The rows below come in pairs that one turn or mirror swaps. Which row does each named row swap with?
The rows were stretched afterwards, more along some directions than others.
libov: -37 -21 -69 177 -204 162 30 145 34 81 134 11 -13 -50 -90 -288 161 126
 -92 70 74
rirev: -106 -166 -55 -150 70 49 66 -124 -11 42 58 -14 48 61 35 46 -68 -131 128
 32 123
Sedug: 7 32 62 -89 162 -103 42 52 34 -57 58 95 28 -164 -77 135 114 13 81 35 -94
tib: 8 94 68 -219 157 -215 -16 76 -38 -62 -31 152 65 -73 -90 147 45 10 117 92
 14
vevu: -14 -65 70 -68 -194 148 86 -204 -135 -1 -11 -265 -119 -21 -91 -105 163
 -102 -67 19 -91
rimak: 49 -1 64 200 110 132 115 -1 5 -22 59 -185 54 -83 8 8 172 -13 61 100 -76
vit: 60 22 112 -122 140 -159 35 -82 -192 -120 38 81 55 -115 -229 -323 118 21
 -61 -85 -55
zav: 46 65 -80 70 -155 63 105 101 54 164 145 93 85 -34 -35 -168 42 27 9 12
 -43
gelo: 115 -20 -116 -28 -31 21 69 72 132 -76 35 -160 17 -66 312 243 -171 -138
 -59 -164 -112
fup: 86 -10 64 -158 117 -149 -50 -226 -306 4 -103 36 62 -74 -238 -190 2 22
 -64 -156 -29
Fufa: 110 -11 63 -9 61 -40 -22 -38 -179 -21 86 53 67 -88 -277 -324 57 45 -35
 -98 -186
Taka: 45 45 -110 201 20 192 28 94 133 -19 92 -145 51 -92 49 138 87 21 18 -67
 40
sufe: 31 134 -2 71 -111 37 1 92 1 -22 -1 -109 -85 -68 -135 -4 134 143 -218 39
 108
Makad: -76 -12 -3 -219 263 -112 -94 -108 -21 -125 -118 122 -6 -90 -126 56 25 24
 95 34 1
gos: 8 9 208 -148 24 103 159 -394 -239 74 -68 -253 -1 86 51 99 -52 -173 21 -5
 -73
bonuz: 21 82 123 -80 345 -211 58 -29 -35 -65 -10 157 105 -73 -108 117 -25 0 70
 38 39
Papam: 75 24 -54 171 71 36 138 64 100 -18 92 -187 111 -165 34 159 47 -98 53 -43
 -38
mero: -53 -107 -88 -136 113 104 52 -147 107 104 -28 36 -44 23 -2 134 -156 -59
 100 -26 272
sofuf: 80 160 -99 71 -105 21 -52 2 2 40 75 43 38 31 -101 -32 121 160 -200 -36
 -6
Nizi: 89 -3 -169 -133 38 22 -26 -119 54 -31 52 -52 63 118 238 256 -205 -136
 -51 -169 -80
fusom: -38 -103 -76 -186 198 168 120 -159 18 116 -2 22 -1 79 -23 104 -60 -5 103
 58 251
dufak: -13 -107 139 -14 -36 214 34 -314 -286 -14 -58 -287 -97 76 -129 -233 156
 -74 -57 69 -27
fim: -80 -108 -77 -221 108 32 30 -209 -10 116 -114 -8 14 48 51 143 -178 -51
 117 25 135
vuka: -108 -24 127 -25 -31 206 196 -157 -218 -43 67 -244 -93 24 -245 -263 383
 40 -78 91 106
potan: -32 -36 92 -156 26 -33 -42 -210 -230 -10 -49 38 -21 -62 -246 -211 18 10
 -74 -48 -132
Lazoz: 47 -3 51 -93 192 -4 -123 -59 -20 -49 -112 75 -59 -106 -38 67 -54 61 76
 51 -98
Dife: 8 -109 -143 101 25 151 51 -56 -36 -46 6 -176 106 -52 87 -69 99 -49 67
 -152 -73
Dak: 5 7 10 145 -139 79 108 125 1 99 218 42 45 -84 -163 -274 152 100 -52 41
 45
madi: -16 -7 -110 344 17 272 49 54 35 -11 156 -134 62 0 -19 -115 280 95 -96 42
 -60
Lata: 24 -60 -11 153 107 150 32 31 -102 -136 54 -141 28 -115 -52 -82 162 -40
 47 -42 9
vesot: 177 80 243 -109 222 -144 24 -72 -228 -50 -17 29 0 -74 -202 -196 5 56 -47
 23 36
mela: -50 -51 19 -215 101 26 20 -291 -284 49 -82 55 22 -76 -240 -191 28 -12 17
 -82 -150
Lafu: 49 65 128 166 -48 233 21 28 -152 -15 5 -155 -130 31 -112 -165 173 241
 -258 70 28
gazi: 62 -69 -96 103 -151 195 32 47 -21 132 147 90 41 -17 -150 -348 155 130
 -49 -37 64
buzab: 179 -39 46 -231 62 -213 -64 -203 -230 -31 -4 128 144 66 -73 -187 -89
 -140 13 -145 -165
Zut: -101 -30 -115 -148 79 131 59 -115 12 125 27 6 9 95 -22 118 -157 -128 95
 56 145
sinir: 65 -37 -163 78 -65 104 -53 17 -38 -52 97 -62 91 59 281 117 -106 -92 -150
 -106 -142
fisu: 50 69 21 321 -76 135 5 45 -16 41 147 -120 143 -88 -12 -1 56 -50 17 -74
 -136
bil: -85 -91 -55 -150 115 101 108 -107 9 60 -37 -73 -19 58 84 89 -109 -56 47
 73 210
vidid: -51 -94 93 37 84 218 190 -335 -222 -35 36 -301 4 48 -125 -113 92 -45
 -156 -1 -10
zuru: -22 -110 45 -123 0 157 5 -327 -241 -10 -92 -231 -54 241 14 -132 102 -67
 -93 47 46
kodo: 74 -23 82 -104 -96 187 138 -237 -176 4 -3 -264 -70 52 18 -121 89 -64
 -106 -104 13
siku: 47 30 -45 16 -125 38 -5 66 -3 92 121 113 34 -31 -74 -208 168 154 -114 86
 182
zede: 32 -49 -78 101 -194 112 23 61 122 125 101 115 -25 -81 -81 -212 78 85 -17
 -52 80
pelem: -74 81 -39 -37 263 14 13 -126 -35 6 33 172 50 -76 -289 79 152 98 24 106
 -49
lam: 15 -15 185 -91 9 131 147 -238 -335 -60 -89 -184 -106 -47 -186 -275 317
 58 -70 54 27
kat: 75 76 95 -114 287 -278 55 71 50 -45 11 128 168 -158 -46 171 -90 -27 127
 24 -44
Fazev: -24 -51 45 -67 -11 -27 -145 -206 -230 -30 -93 127 -21 -6 -197 -270 35 24
 -79 -89 -149
Liva: 189 -5 32 43 160 44 6 42 -30 -51 -75 -138 46 56 257 150 -190 31 -60 -93
 -3
resad: -79 -119 -163 -163 81 165 -34 -173 -5 63 2 17 -22 60 84 92 -86 -24 -12
 17 217
Bobup: -67 -26 -38 84 -115 86 71 -85 -99 146 52 60 45 -59 -228 -305 205 164 -51
 47 67
gisuk: 53 -57 15 130 -92 18 -21 25 73 -54 18 -114 105 -9 78 24 92 4 8 51 -131
rago: 41 22 -8 -59 90 -2 74 -149 -316 -15 43 38 80 -109 -202 -266 55 13 -115
 -187 -119
Piv: -1 52 -108 108 33 23 41 -46 -21 -33 -61 -77 118 -92 33 31 123 99 -17
 -164 75
neleb: 62 41 109 -287 361 -173 61 -126 -38 -9 -105 67 57 -54 -99 179 -69 17 157
 85 -43
Bobav: 24 160 57 -3 -24 -3 4 -53 -193 24 -16 -26 7 77 -107 -5 155 161 -259 154
 137
munas: 71 85 125 -123 237 -243 91 114 -55 -31 105 158 179 -134 -178 -2 51 -36
 159 45 -6
Lagar: -105 -80 43 -29 -159 212 116 -153 -177 -120 131 -227 -78 41 -38 -175 201
 -97 -112 -136 30

Swapped with potan: kat
Swapped with mero: zede
Swapped with gisuk: vidid
Swapped with buzab: pelem
Swapped with fisu: gos
Swapped with sinir: Bobav
Swapped with gelo: sufe

The rows below come in pairs that one turn or mirror swaps. Which row does each named row swap with?
The rows were stretched afterwards, more along some directions than others.
dab: -3 -5 -4 -295 91 0 17 -85 -51 -22 -21 214 -33 -7 38 -292 82 153 141 -123
deniz: -80 334 -195 -37 -155 -101 203 -97 -354 -157 -14 230 -37 105 -23 -28 -10
 -271 324 -82
pom: -41 166 2 -20 77 -23 111 -129 -204 75 -96 52 -188 113 92 105 -16 11 24
 114
vofe: -75 369 -209 -22 -198 -146 207 -153 -390 -110 6 185 11 137 28 62 -33
 -290 308 -91
ros: 142 372 -128 154 -46 -39 -190 -51 -186 -184 35 -241 107 89 -22 328 32
 -140 -167 316
lurul: 300 111 4 -47 222 -80 -329 -180 -39 -205 78 -47 176 18 155 130 120 37
 -136 294
moli: 74 59 -378 47 -369 -119 97 40 -486 -232 -13 -32 171 182 -59 208 -16 -255
 95 242
Mufi: -50 -293 118 -358 -57 -70 -270 -161 -180 3 -189 -67 31 -87 287 50 -10
 320 -144 501
Fegu: -18 73 -39 26 179 98 -159 65 -20 54 150 -238 103 -71 -22 310 14 101 -241
 115
nep: 231 -99 -65 -78 193 -99 -295 -237 -136 -91 21 1 233 -38 233 251 50 -6
 -122 264
Genuf: -178 8 7 -148 -69 -26 216 -7 -411 -47 -66 -155 -237 106 75 78 -48 244
 -27 348
Kesup: -78 265 -27 -111 94 -39 73 -226 -240 -70 -24 210 -23 -120 39 3 -81 -191
 339 -110
lese: 270 335 -80 66 75 -77 -157 -84 -188 -210 107 -171 90 134 47 167 106 -30
 -151 362
tiniz: 336 -101 -20 -33 227 -80 -333 -302 -93 -7 27 -60 282 -73 231 280 57 35
 -133 248
Goreb: -12 -114 -115 -157 -97 31 -258 -66 -30 100 -73 110 190 -122 23 28 -14
 -50 16 -39
kizi: 82 72 -57 100 191 101 -85 28 -85 79 208 -211 134 48 -53 326 23 66 -237
 85
gava: 107 -32 -320 24 -341 -116 50 51 -403 -223 -2 -32 148 233 -20 150 51 -131
 -27 305
keka: -83 9 60 -178 -32 -11 252 -2 -307 -60 -31 -66 -235 114 56 -117 24 302 49
 237
tusol: 134 -242 -112 -71 60 -51 -319 -313 -246 60 -98 -55 298 -87 292 458 -44
 -39 -151 343
pok: 92 146 -73 143 131 16 125 -100 -132 140 106 -4 -42 168 14 321 18 -43 -92
 -3
vimig: 108 -172 -222 -92 -281 -92 -119 33 -341 -227 -69 -149 183 130 47 170 21
 30 -128 456
zezu: 334 204 7 -32 213 -108 -239 -161 -128 -199 89 -83 122 88 113 72 116 36
 -132 329
retu: -28 91 113 -185 281 46 -304 -162 36 58 32 -25 169 -254 102 173 -24 60
 -13 15
ginir: 63 -96 32 -275 155 -5 79 -131 -128 -9 2 186 -52 38 52 -299 79 181 141
 -71
butib: 54 -12 -332 48 -366 -97 49 80 -427 -242 -27 -69 129 155 -1 167 21 -171
 19 262
vom: 7 -334 -23 -300 -206 -72 -237 -60 -303 -148 -175 -105 144 -71 224 58 1
 246 -116 531
Pef: -45 5 66 -289 117 -12 201 -25 -169 -61 36 134 -133 104 40 -260 88 276 97
 3
Lumes: 67 93 -67 159 134 56 142 -31 -177 120 47 -38 -103 96 36 273 16 -3 -60 42
fizo: -13 -47 45 -301 58 -33 153 -54 -129 -10 -4 236 -73 52 43 -329 68 204 202
 -109
Risi: -34 -276 91 -336 -86 -58 -318 -204 -210 -56 -240 -65 91 -135 334 89 -35
 268 -85 475
tez: -44 351 -257 44 -211 -148 236 -143 -436 -177 -8 135 -23 129 -20 112 -52
 -332 328 11
Kime: -18 -11 131 -277 89 -62 -186 -334 -134 107 -159 93 -35 -44 319 29 9 160
 17 203
Labab: -130 84 75 -211 210 13 -283 -229 -59 30 -3 21 98 -308 145 138 -77 -13
 119 19
Rabul: -173 -44 -2 -83 -103 38 194 -14 -395 -7 -80 -125 -133 72 53 206 -60 169
 -21 336
nup: -291 -81 -171 -37 -251 -8 52 -30 -405 61 -164 -193 9 -42 76 536 -193 -44
 -64 371
voped: 0 -117 -156 -98 -97 28 -238 -85 -49 38 -91 75 188 -105 -38 143 -42 -124
 23 23
sezom: 351 271 -12 32 210 -102 -145 -229 -225 -262 97 -98 46 142 49 94 108 -6
 -107 379
mizi: -73 -129 -95 -207 -60 47 -208 -67 -52 72 -97 148 144 -136 67 -41 10 -34
 95 -91
Neges: -202 -120 -171 51 -209 21 -23 -39 -430 45 -135 -180 53 -86 66 552 -183
 -108 -62 338
Bofu: -174 -198 -160 -112 -138 -38 -213 -183 -334 104 -183 -74 225 -119 222
 536 -157 -119 -84 329
reta: -197 -9 24 -116 -119 -39 194 -3 -393 -7 -70 -146 -201 71 92 139 -76 209
 -33 350
Nes: 171 130 -92 234 145 63 35 25 -82 66 159 -154 33 86 -31 331 85 18 -190 61
tobon: 45 -72 -314 -23 -393 -112 21 16 -409 -246 -79 -78 156 177 -9 181 9 -100
 -9 365
zol: -25 -34 120 -317 36 -83 -89 -226 -180 51 -195 126 -62 -5 252 -34 -5 195
 12 267
Dinek: -33 -321 58 -379 -103 -69 -294 -95 -240 -46 -186 -69 86 -76 285 42 14
 304 -155 518
rol: 123 -215 -98 -64 90 -51 -306 -284 -148 76 -36 3 301 -81 215 483 -50 -77
 -147 235
gad: 7 -83 20 -265 122 -26 95 -91 -99 13 20 184 -60 28 51 -254 55 186 149
 -103
ganaf: -41 -72 -200 -105 -181 -1 -232 -102 -138 40 -95 40 212 -88 11 151 -71
 -161 60 29
fug: 158 93 -106 194 175 68 82 41 -110 128 197 -141 1 196 -62 276 70 29 -220
 46
tob: 8 269 -300 73 -252 -127 205 -121 -525 -232 -55 72 8 174 -21 101 -37 -335
 274 86
mif: 119 320 -137 148 -132 -20 -204 -12 -220 -110 44 -182 75 88 -23 207 27
 -150 -136 259
zor: -60 -10 7 -56 134 105 -319 65 65 147 141 -200 181 -213 70 300 -8 116
 -213 31
kosu: 12 10 43 -96 260 95 -263 -7 13 39 93 -161 130 -225 36 199 -18 143 -155
 105
Vira: -10 102 -230 61 -263 22 -274 -40 -143 0 -66 -99 220 -57 4 311 -53 -236
 -67 150

Swapped with moli: dab
Swapped with Mufi: reta
Swapped with tusol: Lumes
Swapped with gava: gad
Swapped with Risi: Rabul
Swapped with Nes: tiniz
Swapped with Goreb: tez

The rows below come in pairs that one turn or mirror swaps. Which row does each named row swap with?
The rows were stretched afterwards, more along some directions than others.
katam: 23 -147 184 47 -1 -85 -4 249 -23 -33 -90 104 -57 -20 95 67
govu: -44 -98 -47 97 153 24 -67 141 -63 -95 -138 119 33 -45 55 117
mavef: 4 34 -67 -4 147 121 41 -22 141 -126 108 48 -127 44 20 14
memi: -76 -161 373 126 -91 -129 -108 -38 -229 -132 -88 51 -97 -83 154 134
dip: -35 25 -130 70 90 40 72 117 135 126 -58 140 32 -63 -73 -83
ruku: -46 -51 -138 -26 38 -31 -55 50 175 -11 -8 115 15 -78 -188 -95
lomo: -217 -9 68 26 18 5 -70 135 -175 -6 -138 32 -8 -171 53 -77
tof: 31 -66 163 23 31 22 -122 23 10 -54 44 32 -219 -67 122 -33
ruga: 171 106 82 -65 9 -232 110 -3 -91 -24 1 37 -45 25 -30 -99
Kase: -14 100 -17 4 135 194 57 10 -122 -137 -73 -28 -102 31 205 245
Gilap: -4 22 129 -46 24 -28 148 129 -268 -48 -58 -104 -39 11 86 141
Mazu: -60 -25 237 -26 52 -18 96 149 -313 -87 -109 -96 -67 -39 129 165
Vus: 200 107 -150 -43 117 -115 48 34 19 -33 91 11 -90 28 90 144
tabe: -160 48 90 41 87 -17 18 186 -44 37 -36 55 11 -174 57 164
Ked: -64 86 34 -46 86 -53 2 40 -154 -126 -29 -97 14 -22 127 9
Bet: 171 113 -158 -52 172 -99 39 59 34 -30 52 10 -46 40 63 137
fuvob: -78 2 130 -30 63 82 24 -99 -87 -124 -28 -12 -100 81 -44 106
Tubos: -89 97 -135 -33 73 -22 -3 274 49 101 -4 45 -6 -178 -76 98
sape: -75 3 -169 -21 191 121 21 24 209 -106 94 21 -46 -26 -33 1
nunuv: -91 35 -112 -28 118 -17 6 31 -70 -94 -62 -109 71 -81 143 76
fis: -7 30 -51 3 134 149 76 -11 102 -149 64 -6 -127 5 64 73
Zogab: -276 49 99 173 53 136 -178 88 -185 -113 -66 -35 -18 -95 191 158
Bora: -44 -126 -19 94 -71 -47 -118 105 -170 67 -134 -83 55 -216 240 124
tata: -19 22 149 -21 103 61 118 -59 -40 -87 -37 40 -95 93 -62 124
satat: -41 -14 -126 3 -27 -16 -76 180 97 56 -105 70 -57 -131 -67 68
ruf: -82 92 35 -38 106 12 13 27 -105 -139 -51 -125 26 -10 103 31
Noso: 5 -30 73 183 -97 -111 -112 49 -237 77 -58 -66 42 -108 39 82
gaba: -18 33 -88 85 71 77 76 104 45 124 -67 119 28 -19 -4 -61
Raf: -49 73 39 155 10 -8 63 181 -108 -150 -94 34 -42 44 61 158
Laro: -63 13 209 141 -45 14 -64 222 19 36 -52 -51 -119 -43 174 204
duv: 15 104 33 -60 136 -130 -108 -15 -19 -137 176 -2 -109 12 -93 -19
Kuz: -78 212 107 -55 163 52 105 70 -147 -145 75 -32 -20 77 -103 5
vazig: -198 -50 24 69 25 -4 -100 158 -148 35 -165 11 18 -216 105 -44
zuki: 13 -54 211 173 -66 -153 -48 4 -226 -219 -71 2 -117 22 25 109
nokav: 7 102 30 -50 157 -107 -57 -8 -18 -132 178 5 -130 -29 -76 40
loke: 3 -9 -110 141 58 -27 -126 -7 -143 -2 -86 25 63 -53 7 124
Tinip: -54 143 -159 79 128 70 99 216 32 -50 -25 101 38 43 -19 72
tosov: -239 22 247 250 -15 128 -167 133 -132 -102 -67 -64 -79 -36 204 206

Swapped with satat: Noso
Swapped with memi: katam
Swapped with sape: nunuv
Swapped with duv: Vus

